(in the rows, 128 means zero)
The rows below come in pairs that one turn or mirror swaps. Which row does each named row swap with?
Raf: [116 114 103  89 147 134 121 129 107 105 144 139 152 112 128 119 158  95
  97 114 161 130  90 132  97 134 159 139]
velu: [115 126 125 111 118 105  80 159 130 127 112  98 170 130 113 103 125 142
 116 112 165 138 140 128 138 105  93 145]
bulaf: [114 121 151 124 159 124 107 131 130 117 105 128 147 163  86 137 145 139
 127 115 121 120 108  69 146 125 136 167]
delu: [124 106 166 131 117  78 148 111 160 110 120 130 109 158 135 114 138 102
  99 141 121 124 151 157 117 116 146 158]
katub: [118  99 162 116 142 135 109 141 125 120 101 116 149 153  83 136 140 136
 124 105 137 139  98  77 143 109 134 172]
sud: [118  92 121 100 111 105 108 146 122 148 150 101  99 143  83 123 114 123
 135 122 178 111  93 106 130 122 136 128]
suzek: [103 119 130 138 136 137 127 142 101 164 172 115 128  88 120 114 123 156
 140 150 108 153 102 118 120  91 137 154]
Sok: [117 129 122 112 118 107  88 161 122 127 104  97 157 118 115  95 129 138
 118 110 162 130 137 129 140  99  84 150]
dibil: [114 122 109 108 157 133 124 113 108 116 113 146 164 114 132 116 144  95
 111 112 151 138  88 139  92 142 172 130]
Maf: [116 127 130 118 105 153 113 116 107 120  76 112 116 118 148 175 119 138
 102 163 132 120 129 144 119 134 153 110]
kuleb: [116  95 128  95 119 105  96 137 123 144 147  95 111 137  78 116 114 123
 137 118 174 120  88  99 138 125 131 133]
Mugap: [115 114 125 118 108 150 128 118 115 134  77 110 117 114 149 168 125 145
  95 159 131 125 129 160 135 150 146 109]
zon: [118 136 132 128 113 162 112 116 116 129  86 108 109 107 147 171 118 138
  93 164 133 121 136 157 123 137 134 119]
rebi: [121 118 160 132 124  76 155 117 162 119 135 129 100 150 135 107 140  93
 100 134 120 124 141 147 112 108 140 165]
Tus: [102  98 117 110 111 111 106 145 125 150 149  95 107 143  80 122 119 128
 138 123 182 114  93 100 126 112 140 126]
dak: [131 114 174 132 134  70 152 124 156 125 130 124 102 158 128 106 130 105
  96 132 127 116 131 150 113 103 147 160]
pemot: [111  93 123  97 117 100  98 141 124 140 147 100 105 144  80 121 116 129
 133 123 173 114  91 100 134 121 142 116]
Puse: [ 74 124 130 152 148 149  95 130 119  95 165 106 129 146 100 114 127 139
 133 164 116 144 100 145 148 111 132 162]
fil: [130 130 123 124 112 154 122 123 114 125  72 108 127 114 147 170 136 138
  96 171 132 124 125 149 127 147 143 130]
lativ: [122 103 116  89 149 126 117 128  99 108 119 143 153  96 136 111 143 102
 116 108 162 144  85 114 101 132 153 134]
vugu: [116 122 116 128 113 147 113 121 124 133  81 107 131 118 152 176 120 147
  99 162 138 129 143 158 131 143 153 123]
tam: [112 110 117 129 112 142 108 115 115 122  81 102 128 103 161 170 129 148
 104 168 131 134 128 155 133 142 139 117]
bisa: [118 127 115 110 114 110  76 160 115 122 116  97 156 129 102 104 146 130
 104 118 172 141 132 131 136 105  91 141]
bir: [135 130 136 134 112 155 108 113 116 127  77  98 116 106 143 160 125 136
  94 164 120 130 142 155 123 133 151 117]
gaf: [ 62 134 144 132 127 125 151 121 118 160 136 181 140 131 104 117 141 149
 108 128 134 124 130 120 156 137 112 130]
vafe: [115  93 116 109 146 126 118 132 105 104 132 136 163 122 124 108 140  91
 111 107 166 143  93 139  94 137 174 125]
Dabeg: [121 129 131 140 109 153 124 112 110 139  83 100 121 114 146 174 126 146
 103 162 134 115 124 155 128 138 152 114]
puti: [ 56 148 145 137 146 141 142 116 121 173 129 163 147 138 116 109 131 142
 114 140 136 118 140 105 147 131 132 135]
Gar: [133 120  94 136 145 140 129 155 109 137 136 158 148 128  77 125 112 110
 143 158 134 133 128 115 119  84 133 109]
Turu: [105 103 130 141 118 141 121 140 112 168 164 117 117  92 123 120 129 170
 142 145 107 141 103 110 106  98 136 157]
digid: [116 140 134 131 103 160 117 117 115 125  83 117 122 121 162 168 128 133
  87 154 127 122 131 157 127 142 141 119]
Panu: [116 124 148 123 152 130 102 137 130 124 108 128 147 144  98 135 126 146
 118 109 133 147  82  69 138 130 137 178]
Bas: [ 72 122 130 135 152 160 107 139 120  97 154  99 127 142  96 108 124 126
 139 174 113 152 106 150 138 105 126 151]
Rekat: [130 112 168 131 126  86 156 108 172 119 129 132 107 155 139 100 117 100
  93 132 129 131 140 145 127 111 148 153]
koga: [107 118 134 145 126 140 120 136 113 166 160 118 119  86 120 111 127 163
 145 145 110 153 110 110 103  99 128 156]
zure: [123 108 117  93 148 114 117 121 101 106 132 156 149 111 139 110 132  99
 108 107 165 141  96 115 104 140 171 129]
Mub: [110 119 123 119 110 158 129 108 115 131  78 103 133 125 150 171 127 143
  99 176 135 125 128 153 136 133 142 124]
Mol: [113 110 170 121 131  79 152 119 161 113 133 119  99 160 129 101 135  94
  98 153 130 125 149 138 120 106 123 157]
puvil: [122 102 113  89 138 135 119 136 105 117 132 139 155 102 139 111 153  99
  98 107 151 134  76 146 115 129 162 147]
diso: [142 125 101 149 157 149 134 159 107 129 129 152 149 118 103 136  96 109
 125 146 146 154 119 125 115  82 127 115]
Mam: [ 67 137 134 133 114 135 148 103 121 160 152 174 140 146 101 114 134 142
 103 142 143 108 133 123 153 126 117 139]
pasot: [122 117 120 127 110 153 108 105 117 142  78 108 122 120 152 163 138 127
 103 166 125 126 135 158 132 145 157 117]
kan: [126 113 167 134 131  71 141 122 163 102 131 128  99 153 125 105 133 102
  96 126 111 116 137 147 120 110 141 152]
taral: [118 117 164 123 149 143 109 141 139 124 112 122 143 149  87 127 134 130
 128 105 137 140 101  67 132 115 150 179]
Gasog: [135 118  86 155 153 139 116 159 111 146 135 152 145 124  89 130  98 122
 137 152 139 134 131 122 130  94 143 112]
vafal: [ 67 141 141 132 130 136 144 108 102 159 132 180 128 128 111 107 138 133
 113 148 130 129 138  93 145 136 134 122]
vub: [132 122  82 158 156 139 125 149 107 135 145 143 151 122  95 134  92 118
 134 160 132 131 127 122 127  83 127 133]
demib: [127 105 155 128 128  70 161 122 156 117 124 126 117 155 132 103 133  92
  96 139 121 126 135 150 124 105 131 166]
reb: [120 113 169 136 130  87 158 130 168 112 120 124 101 158 122  97 142  92
 106 140 121 131 143 145 120 108 146 165]
mov: [106 100 133 137 130 133 122 150 108 169 165 113 127  92 111 112 120 169
 146 142 113 142 105 118 106 107 139 161]
zis: [128 121 168 141 130  69 153 127 145 117 126 136  98 147 132  98 122 100
  94 137 110 124 139 132 112 111 141 160]
rik: [ 74 115 134 132 149 151 103 132 113  84 166 102 127 148  95 124 119 139
 125 175 112 150 107 146 146 104 131 152]
tek: [128 115 163 132 128  72 159 126 162 107 129 143 108 163 129 116 131 101
  98 146 122 125 134 147 123 102 136 157]
Mis: [126 128 134 101 121 120  89 166 125 131 117 100 162 120 107  97 127 137
 117 116 170 132 138 140 143  98  94 135]
morod: [130 124 174 134 130  76 133 113 163 106 117 126  93 156 127 108 120 101
  96 133 124 119 141 148 129 104 144 149]
rop: [129 123 168 125 126  85 150 123 153 102 126 141  99 163 134 103 131  95
  93 130 112 112 140 161 122 123 142 154]
Rines: [ 73 127 139 128 152 149 112 134 125  92 166 116 132 129 100 113 118 149
 141 167 113 142 107 152 151 102 124 163]
rutud: [ 69 149 151 133 140 124 154 104 129 157 125 173 157 149 102 110 132 131
  95 126 134 129 135 113 142 128 138 119]
nefi: [110  96 119 104 112 102 104 129 114 137 136  99 114 153  75 116 123 138
 136 114 184 112  92 104 136 117 130 130]
Dulil: [ 61 136 138 136 142 123 144 102 111 152 146 176 137 140  99 115 131 137
 107 150 133 124 138  97 146 129 123 124]
Fefu: [104 112 122 143 125 144 114 132 114 161 171 120 120  99 118 109 125 166
 141 148 113 150 106 114 109  90 131 145]
bis: [115 130 125 125 115 151 130 119 127 130  76  99 115 111 159 160 125 130
  90 170 135 125 136 161 138 145 153 125]

bulaf is swapped with diso
Mam is swapped with puvil
vub is swapped with katub
bisa is swapped with Rines
lativ is swapped with Dulil
Panu is swapped with Gar
vafe is swapped with puti
Mol is swapped with tam
nefi is swapped with suzek

